Where one turn sends some rows of the set: a few examples, then the rows asked
dovuk:  136 -135  -35   89   77   10 -104   88    6  -57 -141   35   18  -36  -73   19 -171 -115   60  -72 -204  -15   29  -52   23  -57   36   40  -73    5
kagen:   14   33    3  190   -7 -115  -88  -58   36  -67    4   57 -153  209   10  -24   52 -366   61  -25  -77   52  -72   -9  -83  -86  -59   39   20   60
sapo:  192  -34   48  192   55 -129 -105  -92   32 -107   41  120  -14  106   47    1 -114 -210  114  -29 -116 -127    8  -21  -36   47   -4 -114  -17  216
kilev:   -5  -63    1  131  -46  -96 -201  -87  115  -64  -46  101   12  -36 -140 -163   41  -55   17   51  -83  -24   20  -17 -148 -135   73   63    2  169
ber:   31  -67   27  199   15   76  -61  -53  -62    7   33  134  -17   72 -106  -80  116 -110   48  -33 -166   12   63  -15   31 -130    9 -164 -145  187
Dif:  -34   43   63  133  -62 -104  -87  -60  132  -81   96   42 -150  182  -18   25   82  -87   -2  -11 -143    2   53   23 -125   30  -97  -39  -60   69
vusin:   42  -30  137  253    3 -110 -224   -6   59   12   28  210  -22  -23   11 -113   80  -68   45  118 -104    1   36    2  -39  -14   15  -32  -80  186
dufar:   63   61   34   44   69  -61  -17   88   30  -77  -49  -95  -85   68   -7   53   41  -38    4    1  -55   61  -77  -45  -94  -60   46 -127  -93   71
gudu:   85   40   20   28   60  -65   -9   93  -16  -88  -42 -132  -73   46    3   36  -12  -31   40   24  -94   92  -79  -34  -54  -42   28 -117 -101   37
Kub:  116   30   12  -58  -14  -26 -135  -51 -141    0   19   82  -42  -85   79   -7   63 -134  -32  -81 -193  -42  -81  -55  -36  -56  -67  -46   87   74
Feno: -105   19  -60  118   75   63 -114  127   -7  -31  -16   68   38    8  -25   35   59 -238   77   48 -211   81   -9   48  130 -170  -12  -26    4   97
dusun:   51   75   55  148  -75  -78  -85  -57  -22   49   16    6  -71  153 -115 -120   18 -267   74  -50 -293 -122  -29  -42  -70  -63   26   -5 -123   59
Nadu:   82   18    3  156 -109 -110 -200  -16  125 -112  -25  -28  -12   44  -41 -112  -60 -308   92  167  -67   19   76 -157    1  -80  -75   39 -120   95
zelid:   38   44    5   42  123  -42  -26   54   44  -72  -52 -103  -97   75   21    6   21  -31    7  -10  -66   68  -78  -55  -82  -52   51 -133  -63   44
zivis:   10   46   57  137  -43 -197  -50    1  -39  -88   -6 -123  106   28   70   67  -16 -197   96  122 -140   60   14  120  -39 -130  -38  -28  -78   60
neso:  -32  149  -69  101  -49 -109 -223  -42  -10  -14  -37    0  -63  -86    6   21   23 -279  118   65  -96  -96   24   -5  -15  -25   69  -48 -240  133
dasu:  122   27  -21  113   17   12 -203 -142 -101  -30   44   93   69 -118   45   88   85 -231  138   53 -213   65   85 -113  -91  -71  -61   11 -107  127
Fofal:   48 -140  -15   89  -50  -24  -91 -176  -53 -185 -208   55   -8   30   87  -66   64 -224   52  -62  -97  -25   46  -69   66  -33   49   -2 -101  114
mipep:  -84   45  -58  108   34   64  -80  140  -12  -29   -6   63   38   25  -61   35   70 -253   45   46 -208   45   29   44  110 -173  -20   29   17  127
rud:  112   56  119   98  -25 -165 -213   38   11  -40   47   58 -105  -95  -90  -38   61 -193  121   78 -103   74  116  -77  -78  -39   49  -44 -164  195
fuv:   29   -1  102   29  -90 -136  -38    7  -79   -7   21  -12  -26  104  -21   28  -52 -214   16   -7 -114  -40    7   89   60 -192 -184   41  -24  156
bifu:  -76  -12  -54   97   18   53  -63  139    5  -39    9   30   45   31  -41   46   47 -238   82   64 -238   32    6    8  148 -150  -65   16   20  121
noke:  -70   38  -27   22  -48  -24 -176 -104   -1 -109   36  -58  -63   46  -25  -46   56  -17  -67  149  -76 -104  -54  -18   -7 -105    1  -52 -128  183
memi:  134   14  -26  -65  -13  -11 -108  -58  -95    2   10   26  -45  -51   84   29   68 -108  -22  -95 -157  -43  -80  -70  -21  -66 -105  -65   76   78
lazi:  -59 -100    5  186   16 -134 -186 -179  -24    4 -104   -3  -28  -27 -115  -75  -30 -187  -10   21  -58   28 -118 -124  -64  -88  -87   16  -54  227
Nal:   86   -9   30  196 -139 -123  -75  -77  -33   10 -102   -6  -89  -67  -53    2  -98 -174   -1   22 -183   58   -4 -133  -83  -59  -73   42 -140  -74
naza:  -23  -14    8  231    4  -68 -102  -55   47  101   -9  203  -71   72   49   83  -60 -140  138  -21  -25   -1  -24  -48  -81  -18   35  -30 -126  208
pubu:   90  -45   43  202  -55  -97  -14 -104   -4 -115  -63   20   79  127  166  -23   50 -197  146   30 -126   76  -15  -33  -61  -50  122  -42  -78   34
nadap:   92  -76   16   80  -49  -94 -207 -121  -17  -29  -99   82   14   41  -90 -112 -101 -310   25   51 -129  -56 -108  106   69 -106   47  -25  -11  188
puvug:  -80  -56   17   66 -123  -92 -133   12  111   14   73   77   53  146  -44  106  -77 -110   78   98  -89  -41   42 -111  -12  -35   10   77  -78    4
Govab:  -27  -47   51   94  -20  -49 -122   16   99 -108    3   39   71   10  148  -27   22 -216   35  112 -159   -7 -103 -205   80   71  -50   17    0   83
gel:  100  -37   -3  161  -97  -26  -80 -215  -27  -34   80  163  -77  -61  -44 -125   14 -210   33   29 -179   21  -31   -2   -6  -86   16   10   55  195
Zev:    2  -36  -34   71  -19  -53 -297  -57  -40  -97  -37   52  -15   63 -211   63  138 -145   55   62  -68   54   30   96   30 -162   34    4  -87  110
fub:   60 -105  -15    2  -26  -55 -115  -81  -96 -137  -20   69  -54   79   41   83  -23 -142   32 -124  -81 -113  125    3   65  -98  -74   58  -30  209
bibi:  -12  -38  -79   77    3 -161 -210  -93  -23  -55    9   30  -48   51  -34  138   -9 -207   33  -52  -97  -23    8  204  -98  -37   67  -24   26   70
Pomo:   52    4   10  141  122 -139 -169  -40   44 -174 -169  -44   -9   39  -63   28   15 -337  111   64  -47  -23   75  -11  -55   11  -88  -58 -130  114
Met:  109 -140  -78  103   66   45  -91   77   -8  -60 -163   43   54  -29  -36  -32 -112  -93   29  -82 -156   44   49  -47   42  -85   48   49  -84   29
vubi:   10  -69  -27  163   80 -136 -280  -99  -76  -47   73  -10   80  115 -115  107   23 -134   84  -14 -225 -110   29  -76 -112  -50  -15   34  -22  114
futud:  134   42    9  -55   -4  -27 -122  -49 -101   13   62   54  -53 -114   86   -9   21 -171    2  -89 -194  -15 -109  -47  -22  -74  -77  -74   70   65
Tata:  126 -152  -39  102   56   21 -115   88  -29  -78 -146   43   35  -36  -71  -32 -155 -104   57  -51 -178   16   37  -78  -10  -50   76   37  -84   34
pidin:  -10  -32   33   60  -10  -31 -120   -4   61  -84   19   56   92    9  193  -35   32 -198   46   80 -159   39 -100 -175   99   80  -37   12   -3   44
fis:  -19  -49   23   60   20  -41 -144    7  108  -99    1   23   60   18  128  -17   15 -226   31   81 -137  -31  -94 -223  116   46  -47   18   21   52
dokap:   23  -24   16   99 -142 -176 -272  -39   54  -62  -30  117  -55   44 -144   41  142  -94   55    8 -142  -82   56 -114 -106  -93   20   -6   74   45
gifug:  198  -80   48  158  -21 -103 -186  -78   -5   12  -94  116    0  -47  -35   80  -58  -85  136   80 -116  -41  131    1  -85   52    1 -104  -85   67
Kibog:   24   47   88  147 -105 -103 -153    6   82  -63  -43   69 -201   21 -131    1   55 -213   99   66 -303   -2  109  -83  -90  -63  -23   71  -32  134

mipep goes to -> Kub
Nadu goes to -> Dif
Pomo goes to -> kagen
Where do these go?
zivis goes to -> fuv
vusin goes to -> rud
fis goes to -> zelid
Met goes to -> pidin
naza goes to -> neso
Nal goes to -> puvug

Where one turn sends some rows of the set: a few examples, then the rows asked
nimu: -107   45  -36   27   80  110    7  109  275   92  -62    8 -167  -19   32 -130   62   14  -37   43
nofi: -60  75   8 173  96 -63 -78 127 148  79  19 135 -56  -6 134  59 116  19 -83   4
kel: -176  -57  -16   17   63  -41  -14  194  186  189   41   69  -71  -24   -1   31  143  126   47   89
nav:  -78  -72  -49   66   52  122   11  158   64  157  -96   15 -157  -62   71   -3  102   24   95   16
lapu: -119  -49  -35  -11  -12  155   35  129   92   77 -107   32   38  103  -34  121  104  -28  -51  120
nud: -200   18   49   44   49  -19 -115  -34  239  111   33  248   59   -6   40   69   59   11 -138   14
vazu: -305  -89  -39 -117  -42   56  -62  -38  207  156   -3  155   16 -122  -22   46  -24  -21  -49  -17
Lago: -211  -54   14   12    4  166  -88  118  204  128   59   42    7 -112  -17   20  146   59   66 -117
gan: -192  -63   46   37 -136  122 -132   70  100  111   34   74 -138   24  -27   83   38  -88   66  -92
Gir:  -78  -78   22   77   48   71 -106  202  100   52 -202   89  -71    2  115    1  -13   -9  -21  -64
gafe: -131 -108  -44  -88   41   82 -122   39   47  -22   23 -100  -76  -84  147   31  103  -65  -66  -24
numif: -111  -84  -15 -203  -27   86   68   29  119  112   35  136 -125 -127   77   26   -5   15  -40   75
ruke:   5  37 -32  70 149   0 -49  38 116  29 -64  79 -66 131 109  53 123  -7 -48 -38
lir: -210  -78  -11  -78 -139   23 -126  -80  224  137   86  106  -64  -38  -45   59   85  -54  -21   43
vos: -16 -17  64 -19  87  13 -23  94 211 128  50 126 -58  70  20 120 114 155 -33 -46
Fopi: -125   22 -144   40   74  -35 -135  -47  136   40  -83   52  -48   61   13   17  -61   16 -166   -6
tumud: -206 -137 -107  -25  -93  158  -72   16   85   90 -158    2  -14  -86   -8   78   24  -83  -31   84
lus: -136   -4  -39   21   61  -25 -155  -51  131  111   57  106 -242  -40   86  -56   47  -49  -22   31
Naru: -176  -66   15  -77 -168   71   34   63  184   95   30  114  -94 -149   55   72   27 -101  -32  141
Muged: -107  -59   79  118  -62    5 -111  250  145   30  -65   41  -42  -45  151  109   62  -43  -20  -37
Bomig:  -83 -102  -12  -49  -14   81 -120   18   70    7 -106  228   63  -51  133  152   65  -48  -78   26
tideb: -130  -26   83  106   60   11 -106  112  188  161   50   81  -11   98  -48  118   86   82  -82   80
Mon: -181 -156  -14  -14   58  101 -134   35   21  105  -10  -86  -69  -39   51  -11  115  -54  -26  131
noson:  -87  -13 -127   77   79   19  -17  186   31   52  -76  -54  -90  -93  114   84   99   -5  -11    4
Refu: -202   24  -27  -12   48  102  -46    4  230   75  -67  160  -63   17  -62    8 -120  -18 -166   25
Malo: -209  -51  -16  -30   56   68 -116  -74   38  136  160  -11  -66  -51   66   64  134  -66  -44  -47
filok:  -90 -121   80  -27   34  150 -170  -19  250    1  -44   82  -24 -172   45  146  134  -11  -69   -9
rifo: -160   -9  -94   31  -89  -34   12   39   90  117  -65   -1  -19  157    2   84   -1  -81  -47  -46
Dasig:   21  -69   12  -69  -23  -62  -61  -69  172   69  -40  132 -131   61  157   30   38  -41  -84   55
morok:  -61   -7   -7  -37  -35   56   21   63  201  121  -24  211  -50 -246   90  101   10   48  -74   18
zus: -214 -126 -153 -117  -32   48    0   65   23  127  -44  -23  -66 -112   34   92   14  -24   18    0
Totog: -105    0  -46   11   94   41   71  107  273   89 -133   49  -51 -146   19   97  110   26  -91  154
lim: -246  -48  -33   47  -27   49  -27  179  113    8 -160   95   41  -41  109   99   22 -153  -59  -30
Tolo: -163   69  -41  -25    0   82  -71  -55  277  -17   31   60  -51   13  -23  104  -14  -59 -173  -53
Vuzu: -84  55  51   1  22  20 -60  36 358   6 -28 218 -15 -63  44  74 111 -29 -79 -29

Tolo goes to -> Mon
ruke goes to -> lir
numif goes to -> Muged
Where do these go?
Dasig goes to -> gan
noson goes to -> nud
rifo goes to -> lus
lim goes to -> Fopi

Where one turn sends some rows of the set: a few examples, then the rows asked
pibep:   33   49  -65  -43 -124  -87  -92  -50  -53   13 -171  141   27   23  131   18    5    4    2   77  -44   23  -19  -12   66   27   77
kunev:   57  -71   39  203 -135  -57  -88  -77  -40   22   53  -53  -35   21   41  -45  -15  -57   12  -86  -17 -122   38  -41  -10   43  -19
pota:  -63   74   38  -84  -84  -29 -123  -49  -53 -102  120  -57  -32   75   -3    7  -16  -27  -60   13   12   23  -97  116  -23 -131   60
bupab:   56  117  119  -21 -162   37 -136   83  -59   56  -73  -46   96  141  -47   59   40  -35   61   67   -5  -76   42  -62  -91  -45   76
duv:  166   32 -103  -19  -44  -72 -169  -41 -122   21  -24  -98  -11   25   73  123  -35   80  -57  -26  -21  -28   50   -9   21  -10  -78
vaka:  132   95   84   35   23   17   57  -63    0   29 -148    3 -175   72    6  -37   47  -18  -60  -80 -158   -3   58   43  -33  -38   12
feve:  -63  -10  -31  -20  -88   46   10  -14   10    7  -31  -90  -37   30   55   90    2 -109   10  169  -41  208   66  -12  -16  -37   34
kune:   42   39  138 -153  -37   62 -129  107   10   61   -2  -68  -31   57  -83   96   49   19   51  -37  -77 -204    0  -79  -19  -27   -2
kepop: -65 -93 -13  90 -80 -97 -20  92  50 -14 104 -16   2  50  81 119  19 -89  36  22 -77 -78  99  54 -62 -96  34
rav:   66   37  153  -17  -51 -129    7  -35   96   75   -5 -112  170  -61    6   76  -30    3   55  -47  -28  -18   69   12  -84 -137    9
Nuli:  -18   59  107  -63   31   -5 -148   72  -92  119  -47 -146  -53  -41   -9  111   40   44  -16   85   47    7    1 -132  -45  -43  -44
vup:  -67   15  160  -28   35   13  -88  -24   99   23  -37  151   -5   33  -38  154   17 -134  -14  -42  -35 -163   61  -39   23   21  106
zaviz:  100   -5   -2  -30  -99   -5  -73 -103  125   37   46  118  -56    5  -95  -21    8  -20  -37 -108 -129  -94  -39  121   51  -10 -109
golo:    0   13  -19  -39   10   65  -14    5  100 -149   84   40  -69  -13  -73   72  -26  -32   92   57 -162   27   83   -9   15   29 -129
ropi: -118   -6  -43 -163   16   59   63    6  -40   87   -1 -103  -15   28   90   93   39  -10 -163  -99  -40  -81   30  -46  -36  -39   23
tas:  -84  -24  121  -34  -98    7   30  -60  -15   68  -69  112  -11   26 -277   12   16  -37   63  -53  -56   41  -24   -8   41  -48  -75
zavom:  122   79  167  -58  -32   26  -66 -121   -8  143 -111  -55   -1  -14  -87   23   53  -70  127  -18  -43   25  106  -96   42    2  -71
Sikuv:  -73  153  -89  -24 -158   12 -130  -40  -23  -20  -36  -19  -11   44 -186  -31   30   -3   18  -70  -20   54  -56   -8   73  -55  -81
soku: -147 -123  -71  -93   19   15  -35  -73   15   45  -66   53   62   86  -44  -84   67 -134  -88  -52   41  -63   62   29  -46  -58  -66
tiz:  -29  -45   72   24  -14 -151  156  -18   96   76 -161   43  -32   40  -17    8  -22  -86   -4   75 -103   12   31   59  -19   -2   73
mal:    0  -24 -101  -20  -33  -38  -90   66   33   34   14   99   -2   33  -28   97   30  103 -132  -75   74  -80   78  174   10   27  -19
bif:  -34  -14  110   16  -70   15   -1  125   43  -10   59  -37   53 -106   46   78    0 -120  -10  -78   94   32  112   46  102  -41  -64
tev:   39  -36 -111    4   97  -61 -121   -3    8  -11  -80   37  -38   87  -59  136    0   95   46  -12  -94  -46  -61   40  -62  100   90
Dob:  -35  107    0  -14  -98  -55  -56  -33  198   -2   39  -60    9   14 -232  -14   -3  -28  -48  -52  -59  102   12  -19    2   22   29
zivo:  -10 -110  121  -26  -95  -76  126  -39 -159   10  -54  119    6    2   53   25  -12   56  -18   -2    0  -61   47   -7  -50  -42   18
Latuv:  -71  -29    7   -5  110   27  -53  -66   24  -25  -94   83 -132 -105   17   16   -6  -28  -66   68  -41  134   -8    8  -12 -119  -76
sudu: -194   23   37   11   31   59   36  -38  -84   17 -119 -152   -7   26  -50   -1   15  -95   28  -14    7  -96   -6  -23  102  -40  -58
niz:  160 -122   21  -26  -36  104 -135  -61   50   13  -37  -96    9   52    3   74  -15 -125  -42  -75  -29  165   52  -12   21  -32   -8
poz:   53  -10  -88  -70   56  -56  -89 -120   40  109 -144   10   75   16 -112   79    8  116  -48  -62   65  -44   51   13  -96   96   13
Tuker:   8  87 -15 -28  78 -96  76 -45 -74  -5 -76 -18  49  71 -76  79 -77 -77 -15 -14  92 104  31 -72 -91 119 -48

duv goes to -> zavom
golo goes to -> pibep
Where do these go?
bif goes to -> Latuv
vaka goes to -> kunev
Dob goes to -> tev
ropi goes to -> sudu
mal goes to -> Nuli
kepop goes to -> feve
pota goes to -> Tuker
Sikuv goes to -> poz

